Some points, one per row:
[ 12 -32  37 -13   7 -52  -7  15 -50 -36  -3 -69 -27 -19 -37 -21 -51  -6  16  -8 -46  42 -28 -40 -21  29 -31  35 -58
  65 -63 -40]
[-24  40   6 -32 -64 -44 -12 -20  44  10 -21  15  -1  26  19 -35  79  -5 -11   3  36   2  46   4  18 -16 -44 -40 -19
   0  68  25]
[ 44  22 -16 -29 -41 -45 -14  19  29 -13 -31  32 -40   6  65  21  34 -20  17 -18  22 -10  17   4 -33  11 -31 -21  41
 -62   9  76]
[ 28   2   8 -29 -30 -47 -34  42  71 -11 -19  34 -25  17  25 -20  -1  15 -24  26  39 -18   1 -19   9  -5 -48 -49 -52
 -29  60  30]
[-15 -63  38  23 -23  22 -22 -16 -48 -13   1 -64  39 -38 -27 -32 -25   9 -64 -61 -59  -7 -58 -26 -33 -15 -35  23 -12
  -9 -20 -52]
[127 -11  -1  24  74  26  97  36 -18  80 -31 -30  60  43 -16  69 -50 -20 109 -17   0  93  67  29  59  -1  -4  61  11
  42  16  -9]
[-10  25  -8 -40 -44 -46 -17 -14  35  -3 -31  24 -22 -26 -10 -24  70   6   5  -7  29 -34  26   0 -16 -14 -24 -27  16
 -27  32  34]
[ 29 -15 -11 -34 -52 -48 -22  16  20 -35 -35   9 -43  19  54  -3  13 -29  15 -15  29 -11  19 -12 -38 -18 -49 -24  -7
 -26  21  52]
[ 17  -6 -28 -35 -72 -39 -33  14  13 -31 -15  33 -16  12  41  -2   7 -24 -13  19  34 -24  20 -12 -44 -11 -21 -32  24
 -71   1  71]
[ -5 -38  48 -44 -22 -32 -30 -52  -9 -39 -22 -56  -6 -60 -37 -30 -47  11 -41 -62 -85  17 -21  -4 -32   6 -43  24 -40
  58 -45 -68]
[ -6 -44  13  17 -16  33 -16   3 -19 -36   5 -51  46 -47 -38   9 -62  26 -28 -61 -70 -27 -17 -11  10  40  30  11   6
 -19 -50 -18]
[ -9   9 -21   5 -62   7 -50  35   7 -18   0  50 -34 -30 -35  -7  36  -3 -37  34  73 -64  26   9   7 -32 -31 -63 -15
  -4  71  56]
[-14  23  16  29  84  53   2  28 -38  -3  45 -30  53  30  -7  -1  -5 -25  -8  -7 -41  25 -58  25  26  30  56  67  24
  29 -61 -52]
[ -3  42 -24 -40 -48 -45 -16 -20  33 -16  -5  31 -19   1  14 -36  75 -19  15  11  31 -17  52  13  21  -2 -36 -41   4
 -37  57  41]
Here are 12 more points, each followed by its number:
[-55  35  21 -48 127 102  33  37  35 125  15  59  60 127  31  44 -13 -19 116  30 -15  74 -18  54  57  76  53  26  58
  90 -41  15] 0
[-12  19  -7 -28 -52 -42  -7 -10  10   4 -27  20 -29 -24  -4 -47  90  -6   8  -6  45 -19  22  -8 -18  -8 -27 -25  -6
 -25  25  41] 1
[ 21 -20 -38 -38 -41 -45 -13  20  27 -31 -23  31 -73  -2  20 -11  15  -2  -6  15  50 -45   5 -12 -24 -15 -42 -24 -40
 -35  19  11] 2
[-21  23  11  23 127  71  -9  -6  -2  78   3  12  62 114 -33  65  16   6  84  19   7  73 -24  -4  55  28  10  51  40
  20 -30  -8] 3
[  5   9 -40 -20 -51 -65  -4  -3   3 -18 -12  23 -67 -34  33 -21  69 -13  -4   5  37 -34   9 -20 -34  -8 -16 -39 -13
 -51  -3  57] 4
[ 29 -20  -2 -41 -31 -31 -18 -11   0 -46 -22  21 -39 -21  -9 -18  37 -34  39 -26  19 -36  22   5 -41 -32 -28 -16   8
 -56  -6  23] 5
[127   4 -13  40  85  -1 116  -7  34 110 -12  23  12  46  -8  94 -66 -16  86  -1  -6 109  91  38  73  13  52  44  -9
  83  28 -27] 6
[ 19  66 -54 127 -25  52 127 -23  -1  38  -8 104 -37 -12  29  51  -2  15 -10 115  52  -3  54  -7  85 -81 127   3  47
  75 103 102] 7
[-23  38  27  28 127  55 -18   5 -28  15  -1 -28  47  73 -46  27  10  -9  35   7 -11  52 -40  15  47  41  23  85  26
  19 -59 -29] 8
[ 13 -54  15  13 -20   8 -26 -32 -40 -19  -3 -72  26 -59 -33 -24 -47  14 -57 -52 -90 -12 -36 -45 -19   3 -30  11 -22
  29 -45 -68] 9
[-17   3  11  -9  23  -4 -12 -19 -30 -21  21 -68  12 -47  -5 -33 -64 -15 -46 -14 -73  18 -58 -16 -17   6  18   4 -42
  33 -37 -86] 10
[  2 -23  -4 -37 -33 -53   3 -11  11 -26  32  -5 -43 -33  25 -15  49 -32  25 -29  19 -18 -13 -20 -62  -7 -15 -23   4
 -28 -38  33] 11
Which of these numbered points is nearest to each point below, looking only along the 2 directions in which the first points spread most? Its number follows each.
[ 29 -19 -24 -33 -51 -51 -14 -28  15 -42   5  -7 -34   8  47 -14  51 -49  26 -33  29  -8  14  -4 -41 -23 -34 -18 -17
 -26 -18  24] > 5
[-45  59 -31 117 -44 110  94  33  17  55 -19 127 -70 -16  40  71 -30  31 -35 106  55 -24  26  28  78 -40 114 -16  66
  84 124  78] > 7
[-30  41   6 -37 127  82  65  38  29 118  29  84  75  80  32  50 -32  -3 107  24   6  86 -10  46  73  69  47   2  53
 121 -38   0] > 0
[-20 -80  30  21 -22  17 -20 -28 -40 -62 -14 -73  23 -57 -40 -35 -32  19 -55 -48 -80 -23 -35 -28 -18 -13 -13  11 -19
 -21 -44 -53] > 9
[-20  23 -43 -47 -55 -56 -21 -20   8 -29 -36  19 -36 -13  44 -14  45 -14   4  16  49 -30  32  -2 -49  21   3 -45  50
 -56  -9  54] > 4
[-11  65 -92  46 -22   4  15  40  89 127 127  94 100  52  14  46 -21  99 -48  95 127  20  -9 -25  24  27  50  39 -31
 -19 127  43] > 7
[-23  22 -15  -3 -73  25  12  -2  42  38  -9  68 -15  19 -27  40  32  12 -20  69  60 -39  -2  -9   0 -69   2 -24  34
 -20 107  46] > 1
[ 24   4   7 -25 -17 -53  10  22  -3 -13   0  18 -48 -11  30   0  26 -10  53 -35  31 -14  40   6 -44   3 -12 -22   3
 -26  -5  47] > 5
[ 19  67 -54 110 -71  23 102   4  34  61  50  90 -44  31  -7  41 -37  49 -39 110  73  -7  35 -19  29 -48 105  15  25
   2 127  98] > 7
[  8 -20  -4 -38 -38 -64 -15   3  52 -16 -18  19 -44 -22  11 -15  21   1   1   3  41 -48   4  -4 -27  -3 -56 -32 -26
 -33  26  11] > 2
[-19 -25  16  32  47  67 -21 -15 -58 -45  18 -70  54  -1  -6   0 -10 -13 -38 -19 -46  17 -62  14 -25   8  20  37   8
   9 -37 -68] > 10
[-23  21 -17 -37 -55 -17 -37  21   5   9   5  40 -17  -5 -10 -44  61   2 -15  32  46 -48  29   0   6 -23 -57 -56   0
 -32  62  67] > 4
[-22 -59  49 -20  -9 -12 -49 -40 -39 -52  17 -70  -2 -56 -42 -13 -49  18 -32 -60 -76  -2   2 -16 -27   9 -20  19 -37
  37 -46 -50] > 9
